Rotation paths and how fast each direction turns (degrees each step)
Each turn is a multiple of 5 degrees from 10 to 175, or 0.
Each row of a path follows its step; steps can be skipped.
Path 1:
step 4: [ 3.12  2.84 -1.37 -4.31 -1.71  1.42  0.34  0.33  0.03  1.11 -0.81 -0.13
  1.20 -1.37 -1.82 -9.04  1.41  1.23  2.19  0.98 -1.03  1.54 -0.95 -0.10
 -1.26  3.54  0.70 -0.29  3.37 -0.04  1.40  3.59  2.55  2.14 -1.02  1.22
 -0.72 -1.57  0.16 -3.18 -1.45  1.72 -1.41 -1.30 -3.09 -1.04 -1.32 -1.28
  2.65 -1.52 -1.03]
step 5: [-1.23 -1.69  0.13 -0.35  0.28 -3.47 -3.11 -3.70 -2.42  0.74  0.75 -2.27
  1.32 -1.13 -0.26 -0.06 -3.16  0.55  0.91 -0.81 -1.82  1.67 -2.77 -4.31
  4.40 -0.33  2.83  0.62 -0.56  2.14 -3.65 -0.56  2.12 -4.29  1.01  2.69
 -0.62 -2.34  3.43 -0.55  3.07 -2.88  0.68 -1.60  0.59  1.79 -3.64 -3.04
 -2.13 -0.83  2.10]
step 7: [-1.78  1.95  0.71  4.60  3.98  2.78 -2.72  0.68 -0.11  1.65  2.41  0.53
 -0.77 -1.23  0.57 -3.75  1.38  5.61  0.70  1.46  0.38  2.01  0.74 -4.86
  0.41  0.56  1.70  0.06  1.92  0.18 -2.54 -3.57 -1.17 -1.91 -4.90 -3.30
  0.82  1.61  1.33  2.00  1.98  2.45 -3.06 -0.07  1.44 -1.84  0.01  0.09
  0.59  0.45 -0.47]
step 8: [ 1.76  0.39 -0.34  0.86 -2.43  2.18  0.27  5.19  2.28 -0.52 -1.72 -1.99
  2.53 -3.29  1.57  4.29 -3.12  0.50 -1.43  1.64 -2.61 -0.44 -2.02 -0.93
 -2.18 -2.99 -0.12 -0.43  1.87  4.00 -0.59 -2.82 -0.16 -2.18 -0.14  0.54
 -1.66 -1.70  2.98  0.51 -1.04 -2.67  1.68 -0.35 -3.52  2.77  4.69  1.29
  3.22 -1.41  0.28]
step 10: [ 0.32  2.76 -1.39 -1.04  2.16 -0.95  1.11 -1.04  3.44  2.76 -0.21 -0.66
 -0.75 -2.57 -0.51 -4.36 -5.91  1.20  1.78 -0.90 -0.07  0.56 -2.96  2.04
  1.18  0.39  2.44  2.62  3.20  0.09  0.68 -2.38  3.40 -2.24  1.59  4.59
 -0.54 -0.44 -0.41  1.57 -2.67  3.08 -1.63  1.43 -3.08  1.25 -0.75  0.67
 -3.21 -2.23  2.27]
step 11: [-4.18 -1.76 -0.19 -0.20 -1.62 -0.96 -2.60  0.06 -3.44 -2.52 -2.78  2.16
 -1.60 -0.94 -1.32 -1.73  1.74 -2.69 -1.25 -1.18 -3.30  3.12  0.66 -1.30
  1.91 -3.62 -1.00  1.53 -2.91  4.52  0.59  2.38  1.65 -2.63 -3.72  1.00
 -0.75 -3.04 -1.26 -2.36  0.63 -1.91 -0.66  3.40  0.16  4.37  0.31 -0.24
 -2.16  0.43  3.28]
step 13: [-0.63 -1.37 -2.31  2.20  1.68  1.12 -4.22  1.86 -2.50 -4.30 -0.22 -1.42
 -0.62 -4.60 -0.32 -2.35 -0.43  1.15  3.59  1.40  1.89  2.32  0.77 -0.58
 -2.86 -2.45  0.47  1.13  0.95  2.00  0.88 -2.57 -1.26 -3.12 -1.38  1.19
 -1.67  4.79  0.99 -0.68 -2.12 -0.03 -0.58 -5.08 -1.07 -0.43  3.35 -3.60
  0.65  2.53 -0.10]
step 14: [-1.98 -0.50  3.49 -1.84 -1.90 -3.64  0.65  1.72  2.98  1.28  0.70 -0.55
 -3.65 -3.55  1.82 -1.53 -1.00  1.45 -0.91  0.37 -0.49 -0.89 -0.04  0.40
 -2.42  0.71 -1.31 -0.65 -0.78  3.11 -4.15 -0.60 -3.16  2.66  0.39 -2.43
 -1.42 -5.31  0.30  0.88 -0.47 -6.11  1.51  0.02 -1.33  0.09  0.59 -2.54
  4.06 -1.59 -0.26]
Directions:
[-0.17  0.21 -1.11  0.52 -0.38  0.61 -0.07 -1.17 -0.07  0.66 -0.65 -0.63
  0.99  0.32  0.76  0.96 -1.23  0.57  0.42  0.57  0.52  0.55  0.54  0.39
 -0.30 -0.06 -0.42  0.72 -0.06 -0.15 -0.83  0.45  0.56 -1.26  0.54  0.03
  0.56  0.30  0.87  1.61 -0.56  0.02  0.57 -0.34 -0.64 -0.27  0.15 -0.28
 -1.02  0.69  0.72]  145
[ 0.38  0.89  0.66  0.06 -0.37  0.11 -0.20 -0.38  0.18 -0.59 -0.28  0.12
  0.17 -0.50 -0.60  0.13  0.12 -0.42 -0.08  0.70  0.76 -0.30  0.61 -1.46
  1.13 -0.39 -0.39  1.25  0.64  0.26 -0.49 -0.42 -0.65 -0.65  1.29 -0.21
  0.31  0.39  0.08 -0.85 -0.44 -1.89  0.21  0.96 -0.20  1.55  0.02 -0.19
  0.11 -0.43  0.25]  125
[ 0.50 -0.76 -0.80  0.46  0.54  0.64  1.36  0.13  0.49 -1.05 -0.99  0.18
 -0.65  0.02 -1.38  0.13 -0.80  0.17 -0.44  0.86 -0.25  0.97 -0.64 -0.29
 -0.02  0.11 -0.18 -0.33 -0.08 -0.16  0.60  0.33  0.90  1.35  0.94 -0.16
 -1.05  0.92  0.97 -0.33  0.11  0.12  0.09  0.42 -0.23 -0.01  0.63 -0.37
  0.44  0.33  1.16]  160
